128 stands for zero in the data rows.
Every row has a hidden score. In each pair, how much higher is the second row's than the first's? 15 means about the same, 30 much higher and 0 much lower. The score is a weighted sum of the row's numbers plus the product of two more (or one squared), each taken from its middle value.
[109 126 122 103 171 143 112 118 117 159]
[113 105 133  98 183  97 107  93 118 135] -> 23
[115 165 107 168 116 126 114 116 167 124]
[163 115 148 100 118 116 136 175 104 154] -> 15
[111 180 107 147 120 127 103 119 169 150]
[ 89 104  97  98 192 172 106 129 125 133] -> 10
[152 114 146 124 115 130 148 151 115 119]
[115 172 111 160 116 138 116 111 161 119] -> 15
[115 164 110 166 115 127 117 115 164 119]
[145 114 157  99 121 147 145 149 103 147] -> 16
[113 128 130 130 116 123 124 112 116 134]
[155 113 143 129 114 124 146 151 114 120] -> 21
[115 156 112 172 115 124 119 116 167 119]
[107 140 126  97 160 168 105 116 115 148] -> 14
[154 114 145 124 114 139 144 144 116 120]
[110 132 123 100 170 145 107 117 119 150] -> 13
[163 117 149  94 115 114 137 176 104 149]
[118 164 108 164 114 130 116 114 162 118] -> 15
[157 113 149  97 121 121 138 165 107 145]
[162 114 152  99 122 118 138 170 105 150] -> 16
[155 111 148 119 110 123 174 149 117 101]
[120 115 120 138 158 129 122 113 128 140] -> 17
[112 123 155  87  88  66 110  91  95 131]
[113 128 121 132 153 148 121 114 124 126] -> 26
[117 123 120 131 158 144 123 114 126 130]
[111 156 109 170 117 122 116 113 167 124] -> 13
[106 124 128 125 155 145 144 109 125 114]
[197  91 179  76  93  76 154 176  94 102] -> 23
[112 123 119 132 155 142 123 116 125 130]
[155 113 140 126 115 129 142 152 118 125] -> 16
[152 113 143 130 115 134 147 147 117 119]
[109 111 135  87 181 108 106  87 117 125] -> 21
[156 113 135 129 116 123 144 159 115 124]
[158 114 142 128 117 122 144 155 116 123] -> 17
[148 114 142 125 116 144 148 144 116 123]
[107 130 126 130 146 155 147 110 123 101] -> 15
[111 117 127 129 151 138 153 106 128 113]
[117 160 110 170 110 125 117 111 168 122] -> 15
[114 169 104 162 114 135 115 115 162 122]
[108 158 119 166 108 122 144 105 172 102] -> 14
[116 118 118 136 158 133 125 116 128 137]
[113 120 119 137 157 138 124 112 125 133] -> 15
[114 212 109 154  94  87  92  91 200 101]
[106 131 125 102 170 148 105 120 118 158] -> 19
[119 130 123 128 151 158 119 111 124 119]
[110 115 127 130 154 134 148 108 128 118] -> 14
[116 165 106 161 116 128 116 113 165 121]
[158 113 142 126 116 121 144 157 115 122] -> 17
[112 120 128 139 114 126 126 113 115 145]
[116 125 117 130 155 149 120 115 126 127] -> 20
[152 114 144 126 115 131 144 148 115 120]
[114 178 112 177  96  65  99  89 209 107] -> 8
[156 113 136 128 115 123 142 159 114 126]
[156 112 145 128 114 125 139 153 116 121] -> 17
[111 132 127 128 112 121 122 114 114 128]
[157 111 145 122 110 121 171 161 115 105] -> 21
[153 112 141 131 116 137 145 147 116 123]
[113 171 110 161 116 137 114 111 164 119] -> 14
[117 169 110 161 113 132 114 113 163 120]
[114 127 121 132 156 147 118 114 125 125] -> 15
[156 113 141 125 118 125 143 156 114 122]
[113 125 119 131 153 145 122 114 126 128] -> 14
[162 115 143  97 119 117 135 179 104 154]
[119 156 107 171 115 121 118 112 169 121] -> 15
[117 159 108 166 115 122 117 112 165 121]
[196  90 180  78  89  78 156 172  95  96] -> 24
[154 114 138 129 114 127 144 152 115 124]
[114 125 118 131 153 144 121 112 123 128] -> 15
[155 114 141 127 114 125 144 155 114 120]
[105 177 109 150 122 121 100 120 167 149] -> 11
[155 115 138 127 117 129 146 152 115 123]
[151 112 148 121 111 124 172 150 117 101] -> 15
[109 134 136  98 118 113 115 120 105 165]
[158 113 138 128 117 124 142 161 115 123] -> 25
[118 116 118 136 159 131 120 113 126 139]
[116 116 116 135 160 133 123 111 126 142] -> 15
[109 121 119 110 171 132 106 115 117 166]
[113 122 129 135 119 122 123 112 116 140] -> 12
[108 122 137 130 108 122 149 109 116 117]
[117 114 121 111 176 122 110 119 120 176] -> 19
[106 120 136 132 109 119 151 109 116 121]
[166 114 137 127 113 124 139 166 116 126] -> 19
[151 115 144 127 113 141 147 144 116 122]
[113 119 130 136 117 123 125 119 116 142] -> 7
[117 110 123 135 161 121 149 113 128 127]
[157 114 138 125 115 123 145 158 115 121] -> 15
[112 135 123 124 144 164 122 112 122 121]
[155 114 141 130 113 127 143 158 114 122] -> 15
[108 114 124 134 151 130 148 109 126 122]
[116 168 110 164 115 135 119 114 163 121] -> 17
[112 126 126 128 149 146 150 111 127 105]
[113 125 120 133 155 142 122 115 124 129] -> 14
[106 115 127 130 154 137 149 111 129 118]
[164  90 129  84 120 144 146 211 106 113] -> 5
[155 114 149  97 118 124 141 164 104 145]
[157 113 134 127 117 122 143 165 115 127] -> 14
[117 131 122 127 149 158 122 112 125 119]
[162 116 147  97 120 114 138 176 105 150] -> 14
[112 198 106 165  93  71  96  92 200 100]
[118 117 120 137 159 138 124 115 125 135] -> 23
[116 135 120 127 147 164 120 112 123 118]
[206  92 178  80  88  63 159 184  96 101] -> 21
[112 112 134  92 177 105 110  91 116 123]
[189  93 180  77  90  95 160 159  94 101] -> 13
[110 163 117 165 112 123 141 107 170 103]
[108 176 109 145 119 118 104 118 168 149] -> 12
[118 130 126 130 118 122 124 110 115 134]
[107 180 109 143 120 123 101 118 167 150] -> 15
[115 124 117 132 152 147 121 111 124 127]
[154 116 152  99 119 132 136 159 104 146] -> 16
[115 128 136  83 165 137 102  90 114 100]
[116 120 117 136 159 133 119 112 126 136] -> 10
[113 128 126 133 114 122 122 114 116 135]
[116 125 122 132 153 146 119 113 127 126] -> 21
[157 113 141 130 115 123 144 156 116 126]
[114 118 125 137 116 124 127 115 115 143] -> 10
[128  93 133  98 193  78 108  91 115 148]
[115 163 110 164 115 128 117 113 165 122] -> 9
[148 113 145 127 115 136 146 145 116 120]
[114 161 106 170 117 125 118 113 167 124] -> 13
[115 119 119 135 158 139 122 114 127 131]
[116 164 108 166 117 126 117 113 165 124] -> 15
[161 114 139 125 117 123 145 159 117 125]
[155 112 140 125 115 133 145 147 114 121] -> 15
[117 127 119 129 147 151 121 113 125 124]
[155 114 138 127 117 125 144 155 115 124] -> 15
[118 158 109 168 117 121 117 115 165 120]
[106 119 126 129 151 136 148 109 127 117] -> 16
[155 113 141 126 112 134 148 148 116 120]
[109 127 133 104 119 113 112 116 105 172] -> 5
[190  93 185  79  89  94 158 157  96 101]
[118 115 116 139 161 126 126 115 127 141] -> 7
[153 115 144 128 112 131 145 147 117 121]
[153 112 149 124 107 121 171 158 116 107] -> 15
[ 91 113 110  96 122 138 111 131 108 136]
[110 164 115 163 108 125 143 107 166 101] -> 29
[110 123 133 108 120 116 113 122 104 174]
[108 122 120 110 170 127 111 117 117 169] -> 24
[152 115 150  96 121 133 139 157 104 145]
[113 124 126 132 118 122 128 113 114 138] -> 10
[ 90 100 109 104 118 139 112 137 109 147]
[ 89 112 113  96 119 142 113 132 108 138] -> 16
[114 123 128 133 114 125 125 113 115 141]
[153 111 148 119 108 119 172 152 116 103] -> 19
[149 114 142 127 118 140 146 144 116 123]
[118 122 118 138 157 143 122 113 126 129] -> 14
[117 125 126 131 114 125 123 112 117 138]
[117 122 117 131 155 141 121 112 126 132] -> 18
[114 128 123 131 151 148 122 112 123 123]
[205  92 178  79  91  64 156 187  95 100] -> 25
[156 115 143 127 114 133 144 147 116 122]
[118 131 131 128 119 124 123 114 114 133] -> 10
[160 112 139 126 114 126 139 163 115 125]
[151 114 142 124 116 139 144 141 115 120] -> 16
[149 115 143 129 117 132 146 147 115 121]
[147 113 143 129 116 142 147 141 116 120] -> 15
[116 128 118 133 157 152 117 113 125 127]
[111 131 123 101 169 151 108 116 117 152] -> 14
[113 161 107 169 115 124 118 112 166 121]
[156 115 140 130 113 125 143 154 115 121] -> 16
[153 115 144 127 113 133 145 147 117 123]
[116 114 123 112 179 119 110 116 118 173] -> 14
[107 132 122 100 166 146 110 119 116 158]
[115 127 126 131 116 124 125 112 116 136] -> 13
[150 114 154  93 122 137 140 154 105 148]
[113 114 133  92 180 110 105  91 116 122] -> 21
[115 166 106 162 115 129 116 114 164 117]
[164 113 139 125 114 124 140 166 117 128] -> 16
[105 125 136 129 109 117 153 108 117 115]
[115 171 108 160 113 133 115 110 163 119] -> 20
[116 128 127 130 116 124 121 113 116 133]
[113 116 125 140 115 124 123 124 117 143] -> 13
